Some points:
array([-0.830,  1.071,  0.290, -1.448,  0.813, -1.053,  0.009,  0.833, -0.927, -0.169,  1.576, -0.899, -0.207,  0.443,
       -0.477,  0.030,  0.930, -2.860,  2.171,  0.728, -1.713,  1.037,  0.602, -1.478])
array([ 0.405, -0.508,  0.273, -0.334,  0.949, -2.180, -0.051, -1.419,  0.763,  0.838, -0.650, -0.490,  0.638,  0.577,
        0.127, -0.562, -0.079,  0.830, -1.040, -0.075, -0.694, -0.529,  0.678, -0.274])
array([-2.422, -0.452,  1.075, -0.299, -1.200,  1.665,  0.754, -2.868, -0.185,  1.504,  0.711, -0.964,  0.104, -1.074,
       -0.523,  0.579,  1.822, -0.128, -0.967,  1.303,  0.336, -0.229, -0.799,  0.541])
array([-0.092,  0.841,  1.681,  0.893, -0.914,  0.055, -0.226,  0.043, -1.016, -0.628, -1.147, -0.170,  0.661, -0.263,
       -0.052, -1.006,  0.328,  0.416,  0.254, -0.518,  0.695,  0.050,  0.462, -0.923])
array([-1.736,  0.450,  0.727, -1.065, -0.257,  0.225, -1.488, -0.046,  0.967, -1.226, -0.568,  2.835, -0.407, -1.636,
        1.452, -0.396, -2.037,  1.359,  0.669, -1.925, -0.949,  2.601, -0.436, -1.243])
array([-0.264, -0.982, -1.517, -0.724,  0.612,  1.153,  1.367, -0.115, -1.005, -0.741, -1.302,  0.443,  1.693,  1.154,
        0.395, -1.181, -1.758, -0.475, -0.148,  2.327,  2.218,  0.174, -2.179, -1.896])
array([ 0.499,  0.573,  1.493,  1.031, -0.168,  0.638, -0.230,  0.173, -0.876, -0.933, -1.023, -1.054,  0.253, -1.486,
       -0.502, -2.011, -0.909, -0.294,  0.328,  0.669,  0.123,  0.556,  1.512,  0.490])
array([ 1.602, -0.393, -0.785, -0.889, -2.110, -2.099, -0.707, -0.369,  0.516,  1.285,  1.208,  2.087,  0.641, -1.127,
       -1.409, -1.025, -0.675, -1.483, -1.479,  0.377,  1.219,  1.045,  1.401,  1.492])
array([-1.651,  0.427,  0.756, -0.947,  0.025, -0.158, -1.920,  1.167,  0.900, -1.871,  0.611,  1.001, -0.260, -0.195,
        1.081, -1.362,  0.022,  1.361, -1.079, -0.007,  2.116, -2.351, -1.656,  3.189])
array([ 1.307,  0.834,  0.047,  1.148,  0.014, -0.019,  0.698,  0.221, -1.020, -0.787,  0.062,  1.241, -0.776, -0.470,
       -1.014,  0.968,  0.209,  0.530, -0.508,  1.085, -1.168,  0.132, -0.912,  0.592])
array([ 1.455,  0.389, -0.400, -0.433, -1.701, -1.617, -1.437, -1.333,  0.308, -0.232,  0.443,  0.618,  1.344,  0.655,
        0.528, -0.071,  0.017, -0.513, -0.299,  0.016, -0.474, -0.255,  0.129,  0.712])
array([ 0.773,  0.462,  0.902,  0.524,  0.397,  1.820, -0.166, -0.882, -0.314, -0.249,  1.457,  0.046,  0.472,  2.360,
       -0.662, -0.249, -0.565,  0.170, -0.515, -1.692, -0.512,  0.411, -0.126, -0.080])
array([ 0.308, -1.137,  1.200, -0.371, -0.467, -1.920,  0.128,  0.282,  0.267,  1.073, -0.472,  0.135, -1.060,  0.627,
       -0.330,  0.888, -0.481, -0.255, -0.951,  0.969, -0.086, -0.398, -0.084, -0.688])
array([-0.183, -1.145, -1.153,  0.449, -1.234,  0.143,  1.088, -0.114,  0.927, -1.635, -0.069,  0.059,  0.068,  0.608,
       -1.239,  1.347, -0.423,  0.216, -0.178, -0.010, -0.346, -0.528,  0.511,  0.912])
array([-0.180, -0.507, -1.231, -1.060, -0.095,  1.297,  0.601,  0.690, -0.796, -0.500, -0.641, -0.328,  0.248, -1.294,
        1.135,  0.714, -0.150,  0.240, -0.452,  0.950, -1.540, -0.706,  1.066,  1.248])
array([ 0.731,  0.551,  0.968,  1.434,  0.290,  0.034, -1.010, -1.013, -0.249, -0.547, -0.135, -1.845, -1.469, -0.925,
        0.303,  0.470, -0.330,  0.158,  0.918,  1.090,  1.574,  0.082, -0.326, -0.555])
array([ 1.024,  0.628,  0.503,  1.397,  1.892,  1.351,  1.443,  1.076,  2.339,  1.262,  1.367,  1.014,  1.207, -0.498,
        0.203, -0.553,  0.732, -0.448, -0.412, -0.952, -0.674, -1.010, -2.268, -1.046])
array([-1.504,  1.262, -1.930,  0.916,  0.244, -0.953, -0.280,  0.831, -1.601,  1.510,  0.891, -1.183,  0.624, -0.231,
       -0.749,  1.696, -1.303,  0.061,  0.210, -1.212,  0.162,  0.638, -0.635, -0.038])
array([ 0.510, -0.252, -1.634, -1.989, -1.614,  0.277,  0.049,  0.477,  1.183,  1.352,  1.040, -0.030, -0.984, -0.193,
       -1.998, -1.516, -0.407,  0.577,  1.498,  0.567,  0.978,  0.084, -0.717, -0.966])
array([-1.729,  0.331, -0.355, -0.331,  0.252,  0.211, -1.596, -1.491,  2.731,  0.408, -1.705,  0.579,  0.222, -1.561,
        0.098,  1.386, -1.183, -0.207,  1.221, -0.520, -0.816,  1.433,  0.395, -1.350])
array([-1.405, -1.720,  0.661, -0.011,  0.456,  1.616, -1.754, -1.309,  0.863,  0.898, -0.757,  0.224,  1.219,  0.754,
       -1.340,  0.595, -0.311, -1.715,  0.745,  0.346, -1.031, -1.030,  0.570,  0.627])
array([0.461, 1.262, 0.681, 0.841, 1.570, 0.568, 2.013, 0.750, 1.803, 1.774, 1.202, 1.378, 0.701, 2.270, 1.824, 1.650,
       1.189, 1.803, 1.907, 2.025, 1.284, 1.532, 2.286, 1.446])
array([ 1.478,  0.769,  0.568,  0.358,  0.506, -1.089, -0.102, -1.217, -0.269, -1.671, -1.141, -0.028,  0.485, -0.138,
       -1.085,  0.567,  1.377,  1.527, -0.567,  0.733, -0.535,  0.401, -1.054, -0.229])
array([ 0.834,  1.577,  0.493, -1.024, -0.779,  0.969,  0.618, -0.258,  0.168, -0.195,  0.912,  0.109,  0.042, -0.903,
        0.250,  0.185, -0.022,  0.561,  0.275,  0.232, -0.385, -0.448,  0.399,  0.336])
array([-0.595, -2.203,  0.113,  0.155, -0.154, -0.226,  0.906, -0.512, -0.779,  0.393,  1.257, -0.045, -1.386, -0.224,
        0.816, -0.156, -1.046,  0.550,  0.701, -0.556,  0.072, -0.490,  0.168, -0.319])
array([ 0.453,  1.478,  0.507,  1.583,  1.567,  0.899,  1.022,  0.741,  0.641,  1.141, -0.537, -0.621, -1.311, -0.983,
       -1.072, -1.401, -2.105, -1.362, -1.979, -1.465, -0.254, -1.707,  0.227, -0.405])
array([ 0.929,  1.397,  0.919, -1.164, -1.017,  1.260,  0.726,  0.416, -0.216,  0.724, -0.205,  0.694, -0.839, -1.096,
        0.581,  0.842,  1.377, -0.261, -0.477, -0.138,  0.118,  0.030, -0.048, -0.636])
array([ 1.299,  0.690,  0.957,  0.816, -0.019, -0.749, -0.164, -0.821, -0.753, -1.695, -0.928,  0.282, -0.384,  0.211,
       -0.251,  1.017,  0.638,  0.320,  0.602,  0.627,  0.129, -0.614, -0.548,  0.109])
array([-2.011,  0.404,  0.874, -1.628,  1.399, -0.240, -0.280,  0.838, -0.964, -0.607,  0.464,  0.880, -0.145,  1.503,
       -1.699, -0.353,  0.973,  0.063, -1.416, -0.206, -0.347, -0.079,  0.692, -0.366])
array([-0.266, -0.807, -2.130, -0.101,  0.412,  0.198,  1.528, -0.895,  0.058, -0.936, -0.796,  0.724, -0.230,  0.802,
        0.554, -0.606,  0.233, -1.237,  0.677, -0.539,  0.316,  0.415, -0.078,  0.645])
array([ 0.286, -0.606, -0.737, -1.658, -0.151,  2.145,  0.086,  0.921, -0.646, -0.192, -1.506,  0.548,  0.418, -1.098,
        0.602,  1.535,  0.444, -0.924, -0.697,  0.388, -0.237, -0.659,  1.163,  0.079])
array([ 0.362, -1.566, -0.643, -1.502,  0.087,  0.247, -0.198,  1.698,  1.527,  0.587, -0.482, -1.207, -0.919,  0.033,
       -1.164,  0.127,  0.674,  1.640,  0.504, -0.626,  0.092, -0.561, -0.789, -0.626])
array([-2.023,  0.926, -0.704,  0.033,  0.769, -0.872, -1.101,  0.717,  0.268, -0.269,  0.545,  0.553, -1.804,  0.589,
        0.745, -1.319,  0.761,  0.247, -0.496,  0.500,  0.860, -1.307, -0.816,  0.522])
array([ 0.817, -0.065, -0.170, -0.319,  1.136, -0.030,  0.428, -1.244,  0.132, -0.346,  1.636, -0.802,  1.015, -1.455,
       -0.163, -0.268, -0.798,  1.222,  0.193, -0.284,  0.332, -1.098,  0.339, -0.543])
array([-0.183, -0.321, -0.821, -0.923, -0.380,  0.243,  0.963,  0.300,  0.549, -0.805, -1.484, -1.443,  0.003,  1.089,
        1.604,  0.642,  0.703, -0.870, -1.520, -2.555,  0.657,  0.863,  1.702,  1.016])
array([ 0.923,  0.760,  0.643, -0.588, -0.110, -0.064,  0.803, -0.352,  0.372,  0.668, -0.182, -0.260, -0.596,  1.225,
        0.437, -0.605, -0.594, -0.390,  0.578,  0.200, -0.611, -0.421,  0.029,  0.347])
array([ 1.097,  0.041, -0.433,  0.229, -0.046,  0.954, -1.850, -0.403, -1.122, -0.160, -0.424, -0.393, -0.810,  1.543,
       -0.936,  0.589, -0.277,  0.732,  0.307, -0.082, -0.134,  0.313,  0.416,  0.397])
There is one direction along which these points spread out most. Take the direction at right angles to it along which they spread out most. Go by this last direction. How far along it is each point below, from 0 to 99? The average is 50, and the first point in the table lies past the average. One standard deviation of the points above along it is 16.
array([-1.865, -1.832, -0.203,  0.936, -1.504, -0.038,  0.887, -0.350, -1.788,  0.789, -0.183,  0.489,  0.639,  0.221,
       -0.192, -2.312,  0.435,  1.369, -0.099, -0.889, -0.279,  0.713,  0.369, -0.361]) 51
array([ 0.822,  0.802,  0.656,  2.183, -0.860, -0.096,  0.698,  0.655,  0.855, -0.304,  0.005,  0.751, -0.528,  0.073,
       -0.425, -0.234, -0.523, -1.710, -0.034, -0.293, -1.015, -0.982, -0.785,  0.312]) 40
array([ 0.025, -0.160,  1.175,  2.291,  0.280,  0.964,  0.031,  2.359,  1.018,  1.744,  1.604,  1.618,  2.325,  0.510,
        1.258,  0.699,  0.635,  1.077,  0.374,  1.092,  1.357,  1.472,  1.555, -0.006]) 59
array([ 0.846,  0.600,  0.101,  1.086,  2.360,  0.205,  0.178, -0.851, -0.301, -0.010, -1.159, -1.341, -2.138, -1.682,
       -0.852, -1.475,  0.021, -0.123,  0.338, -0.174,  1.132,  1.495,  0.900,  1.617]) 42
array([-0.696,  0.512,  0.046, -0.406,  0.443, -2.171,  0.466,  1.435, -1.933,  0.910,  0.077, -1.487,  2.675, -0.752,
       -1.762,  2.130, -0.775, -0.655,  2.662, -2.025,  0.645,  0.756, -2.453,  2.246]) 58
array([-0.057, -1.791, -1.239,  0.380, -0.448, -0.337,  0.722,  0.927,  0.817, -0.790, -0.018, -0.439, -1.017, -1.097,
        0.167,  0.837,  1.813,  0.358,  0.542, -1.647,  0.612, -0.445,  0.090, -0.367]) 52
array([ 0.479, -0.387, -0.573, -0.412, -1.490, -0.110, -0.241,  0.922,  0.924,  1.122, -0.342, -2.552, -0.637,  0.178,
        1.838, -0.530,  0.648,  0.954, -0.843,  0.711, -2.489,  0.837, -1.383,  0.895]) 52
array([ 0.647,  0.616,  0.683,  0.966, -0.557,  0.136, -1.022, -0.218, -1.488, -0.276, -1.819, -0.005,  0.706, -0.034,
        0.385, -1.131,  0.497,  0.499,  1.084,  0.182, -0.021, -0.402,  0.094, -0.847]) 44
array([ 1.183, -1.909,  0.007, -0.390,  1.265,  0.965, -1.788, -0.387, -1.348,  0.176,  1.710,  0.236, -0.535,  0.394,
        0.267,  0.189, -0.146, -0.459, -0.788, -0.747, -0.327,  0.816, -0.378,  0.091]) 51
array([-1.467,  0.358, -1.036,  0.407,  0.336, -1.327, -1.252,  1.617,  0.318, -1.547,  1.732, -1.343,  0.157,  0.541,
       -1.057, -1.213,  1.828, -0.866, -0.573,  1.660, -1.346,  0.311,  2.032, -2.280]) 55
array([ 0.672,  0.810, -1.265,  0.067, -0.365, -1.348, -1.606, -1.933, -1.127,  0.762,  0.029,  0.703,  0.453,  0.582,
        1.931,  0.874,  1.172,  0.018,  0.210, -1.044,  0.281, -2.235, -0.794, -1.416]) 45
array([-0.297, -0.852, -0.645, -0.320,  0.377,  0.055,  1.091,  0.233, -0.091, -1.681, -0.702, -0.894,  0.659,  1.303,
        1.758,  0.352, -1.470, -1.929, -1.685,  0.562,  1.638,  1.762, -0.979, -0.823]) 55
array([-0.768, -1.223,  0.606,  0.212, -0.809, -1.594,  1.163,  0.079, -0.400,  0.084, -0.165,  0.577, -1.231,  0.173,
        0.615,  0.628, -1.110,  0.309,  0.230,  0.844, -0.963, -1.477,  0.457, -0.097]) 49
